rotation steps, each row followed by its count of steps:
The counts run from 0 to 790.
108	122	104	103	94	125	126	70	92	123	116	62	110	90	103	140	96	107	127	95	111	114	92	80	128	115	128	107	106	145	132	99	92	86	84	106	81	94	99	98	101	112	94	135	126	137	91	59	89	73	76	90	110	97	104	96	99	112	94	113	91	77	119 : 493
102	102	120	100	104	105	112	105	105	160	129	95	99	97	106	94	92	84	111	119	82	101	70	72	93	120	117	117	105	104	110	123	119	102	104	108	100	112	103	83	136	80	90	146	116	113	110	79	69	96	95	108	98	97	89	143	89	110	106	141	124	97	89 : 59
120	106	132	74	115	102	111	102	127	116	116	88	101	68	111	101	118	110	117	139	103	102	74	93	122	98	121	93	133	113	105	92	99	110	118	130	115	84	77	100	121	102	86	140	114	100	102	115	90	116	70	79	96	121	97	116	65	116	91	119	129	81	84 : 324
67	73	105	89	126	114	110	95	90	134	118	127	73	103	119	95	128	65	104	80	99	76	94	116	74	87	109	104	119	76	135	109	104	124	99	119	69	114	104	97	80	63	76	115	115	110	78	92	123	91	83	93	120	137	106	120	117	108	107	118	108	120	76 : 636
104	109	89	101	122	99	124	92	99	123	140	75	106	73	75	115	99	124	101	114	88	90	80	75	109	76	139	93	89	104	105	57	99	85	92	110	102	101	95	90	103	73	87	88	108	99	97	112	91	111	68	97	122	99	93	120	80	140	103	115	118	72	103 : 437
102	81	145	97	105	109	89	130	104	106	119	109	77	109	89	94	110	109	117	60	145	95	71	108	112	62	105	92	101	91	108	90	121	124	106	97	77	112	106	126	91	86	104	112	65	107	96	106	79	77	81	106	114	129	112	90	111	113	124	121	104	134	63 : 781
130	108	81	101	105	113	130	95	89	147	126	88	120	76	108	106	84	116	128	113	97	98	72	83	121	103	126	93	111	141	95	84	92	77	84	118	98	66	80	115	125	93	89	111	123	82	95	104	71	86	95	106	101	106	78	110	90	102	94	102	112	75	127 : 114
86	78	125	80	126	92	144	123	105	113	103	121	91	65	99	70	127	87	106	98	116	95	68	84	83	88	97	113	110	111	97	82	92	106	129	107	98	102	90	96	105	87	71	100	111	86	94	115	80	83	84	113	97	119	123	132	89	97	98	133	126	82	82 : 205
92	45	110	91	126	103	136	105	90	145	131	141	86	85	114	62	111	85	97	94	123	83	90	87	82	100	100	100	108	100	108	112	125	127	115	113	78	96	96	94	127	95	76	123	109	101	86	116	94	83	70	118	96	95	106	124	121	88	90	118	120	115	106 : 477
96	84	85	98	117	97	125	80	96	150	107	107	76	103	126	92	99	77	112	103	86	80	92	112	67	138	117	101	109	85	107	114	95	88	97	119	69	106	96	84	108	57	81	101	153	103	74	84	90	103	81	99	119	117	84	120	109	114	111	99	116	71	104 : 751
81	71	113	92	144	87	106	115	105	106	104	86	77	100	103	69	94	93	76	88	109	88	81	83	67	104	99	79	110	98	110	99	90	123	116	105	60	113	101	75	83	46	72	97	108	93	97	96	72	101	89	108	118	124	107	117	106	102	98	125	112	91	75 : 136
115	109	84	109	126	96	110	106	111	112	135	108	108	107	84	72	96	108	91	100	99	105	79	71	71	89	132	89	92	94	86	75	115	107	84	121	85	103	89	93	140	66	69	119	80	99	120	109	79	104	89	107	123	123	78	110	84	120	94	149	121	112	99 : 660
101	84	91	87	116	80	135	124	103	96	94	107	84	90	103	88	94	107	104	130	113	82	79	106	77	121	109	98	118	118	99	85	73	104	85	134	56	99	82	104	78	63	60	92	115	86	80	83	73	85	84	96	136	122	103	94	90	96	105	92	124	66	75 : 251
84	91	89	97	137	103	123	87	104	126	114	124	110	89	101	66	130	83	101	97	99	101	75	92	77	95	103	129	93	120	102	100	97	100	108	91	89	109	94	68	123	57	60	111	118	108	109	106	95	114	91	98	76	116	104	133	90	113	79	136	130	88	94 : 268
120	114	108	112	97	112	144	51	93	109	118	97	98	96	111	128	119	98	119	98	85	91	105	109	114	80	118	114	103	89	128	80	103	70	81	103	78	95	99	107	113	121	87	120	105	140	79	85	119	94	60	101	152	110	101	121	109	128	110	106	85	93	114 : 430
101	100	94	96	119	92	104	81	80	111	111	130	91	94	103	87	104	112	98	68	118	89	76	114	118	96	127	88	115	120	110	90	104	119	94	105	78	73	99	119	122	66	112	106	117	95	83	123	65	80	84	77	93	159	77	83	117	89	125	106	109	90	91 : 390
117	79	98	121	116	85	108	93	95	89	110	84	110	120	109	113	87	92	90	114	126	76	83	103	117	112	113	110	82	131	108	106	94	90	87	95	28	82	78	98	91	108	88	94	109	133	97	61	90	99	95	87	118	107	118	82	124	108	107	72	112	76	95 : 676
98	124	90	103	111	88	124	100	72	105	114	88	81	98	97	105	87	83	106	53	110	114	88	78	91	116	119	98	98	137	125	71	78	115	95	110	96	102	97	90	88	89	93	117	140	115	97	74	71	57	94	95	92	121	90	97	117	107	84	125	84	72	93 : 770
97	96	93	83	111	104	145	112	85	120	100	90	80	78	107	113	106	83	133	96	106	77	85	92	94	90	129	98	105	123	119	46	74	88	110	129	85	96	87	111	58	96	81	89	140	106	84	86	114	80	82	96	100	112	114	100	98	106	87	90	105	70	109 : 638
105	106	107	121	117	113	89	65	100	85	114	65	89	108	107	128	100	118	109	66	110	111	93	124	119	85	108	84	107	103	137	97	87	103	91	83	66	94	92	83	73	79	101	101	118	134	103	74	83	99	97	90	127	134	113	100	118	125	110	93	88	93	83 : 75
79	100	113	83	98	96	110	101	91	93	128	90	101	80	93	110	105	117	97	91	106	120	74	56	103	100	106	92	128	132	129	85	87	119	81	108	105	105	110	99	96	92	66	138	67	94	97	95	73	89	78	102	122	127	100	113	76	112	91	148	96	105	88 : 502
109	102	100	117	138	117	109	101	101	132	143	85	133	86	69	96	87	107	83	123	93	92	96	60	126	91	143	109	86	100	103	91	123	119	98	117	90	106	83	92	131	98	91	128	88	123	113	107	98	103	76	93	97	117	86	90	90	106	107	117	136	103	112 : 172
111	117	112	120	104	86	121	93	94	90	129	78	97	116	83	124	90	100	114	73	134	90	70	93	109	84	120	101	78	133	119	71	102	108	101	84	81	85	90	104	103	109	117	105	119	151	104	70	81	78	77	93	110	92	115	86	125	129	91	92	103	70	92 : 284
103	71	115	112	129	100	101	135	80	128	133	83	97	83	84	84	93	90	91	108	110	97	93	67	123	72	138	113	85	104	102	73	105	128	115	114	99	113	81	98	74	94	95	120	86	97	124	97	85	107	95	76	76	137	107	107	98	93	101	114	130	115	72 : 514
135	74	77	112	133	96	124	103	83	122	125	93	89	79	107	91	73	127	94	116	102	97	118	95	105	93	117	73	93	106	95	79	84	102	81	131	84	85	65	101	81	97	72	108	126	87	103	89	56	76	91	90	129	121	93	86	107	82	94	74	105	85	97 : 733
109	78	94	108	125	116	78	105	98	123	116	115	76	103	120	80	100	106	107	73	116	108	84	136	92	84	105	74	118	85	101	107	94	121	83	127	86	92	83	103	91	52	77	111	106	86	107	102	66	89	115	90	97	158	81	93	112	86	117	109	115	108	74 : 459
74	101	102	92	136	96	115	92	102	119	126	120	90	92	84	80	121	89	86	86	91	96	91	86	71	93	129	103	95	89	125	82	107	123	102	112	90	125	113	79	114	50	81	117	105	117	98	112	102	93	68	110	103	113	96	118	104	124	94	143	115	95	91 : 705
121	75	88	121	140	115	116	91	89	114	108	105	82	96	110	74	90	127	87	93	119	95	115	114	112	97	112	79	104	86	110	99	85	110	77	128	62	91	82	110	103	88	80	104	105	98	85	100	66	68	88	87	127	143	84	77	121	80	127	86	98	110	95 : 732
85	102	100	91	109	87	95	112	111	96	105	106	95	120	102	85	100	86	114	82	131	108	44	79	69	109	104	98	107	158	106	99	100	104	107	97	62	92	94	98	124	69	62	120	97	112	111	73	72	92	103	116	87	117	104	109	98	123	75	150	118	91	91 : 338
76	107	103	89	131	114	129	105	95	149	112	125	79	79	85	88	115	98	111	72	123	90	85	112	96	90	112	108	94	105	98	86	100	125	121	96	90	112	98	81	99	76	113	88	149	133	80	113	99	64	84	97	75	112	112	88	124	99	108	96	120	78	87 : 213
129	78	101	95	104	89	138	71	82	99	110	108	108	91	132	119	118	90	101	128	100	78	105	108	123	97	131	121	119	103	123	78	91	90	86	124	77	59	78	117	110	130	84	131	106	107	82	95	101	101	72	69	123	130	101	109	100	102	97	85	103	81	109 : 316
111	93	144	95	114	111	104	89	128	115	102	90	100	102	129	99	138	93	122	133	112	101	79	117	120	94	99	116	117	109	111	130	101	101	107	105	81	91	77	89	107	108	72	143	108	124	96	81	104	136	92	86	93	119	127	132	73	116	99	118	129	95	77 : 261
124	90	95	112	110	99	113	103	103	91	122	59	88	102	97	126	82	126	128	106	117	105	95	94	94	83	119	75	100	111	129	68	81	77	77	121	55	101	84	108	66	97	62	104	93	106	96	60	96	94	92	103	152	92	102	95	95	129	95	90	95	93	105 : 297
118	71	121	122	149	133	120	91	111	94	133	74	109	78	88	82	88	128	87	81	131	115	93	78	133	70	105	90	94	113	124	107	104	114	129	83	83	84	82	81	107	107	98	119	91	127	118	107	76	95	88	96	103	110	108	113	106	93	95	101	104	115	91 : 349
89	108	62	102	128	109	111	70	84	112	115	120	96	105	77	102	105	122	82	66	122	96	97	98	99	98	126	82	95	116	128	82	95	123	69	108	59	95	110	96	108	73	87	113	105	130	79	91	111	63	73	98	120	120	82	63	124	120	87	106	95	100	122 : 226
126	60	121	114	137	105	126	96	93	121	138	86	119	81	105	88	99	113	73	148	105	79	114	82	136	87	113	110	87	91	102	118	114	117	114	104	86	97	75	90	105	119	78	127	103	118	93	110	84	118	78	84	104	116	115	112	96	86	101	73	131	104	97 : 741
73	112	123	74	94	89	102	94	100	115	118	113	99	97	102	115	127	111	106	73	129	100	51	101	107	99	89	92	112	149	117	116	98	127	99	86	100	100	99	86	104	81	87	127	110	113	102	93	81	86	90	85	78	120	118	108	102	116	74	129	118	73	81 : 762
114	120	122	105	104	112	110	103	99	112	128	62	93	85	102	108	94	76	119	93	82	120	81	55	98	94	143	120	108	109	128	80	95	107	102	110	120	111	100	97	98	100	93	140	93	114	123	75	87	99	84	94	99	121	87	130	72	120	98	138	107	109	89 : 14
90	69	102	83	132	96	111	126	98	128	100	115	84	77	100	68	91	98	93	130	116	82	84	77	91	110	111	110	110	104	95	100	91	116	110	123	64	105	82	110	101	59	73	89	97	79	84	109	72	86	94	95	115	140	102	95	93	73	133	106	125	99	78 : 250
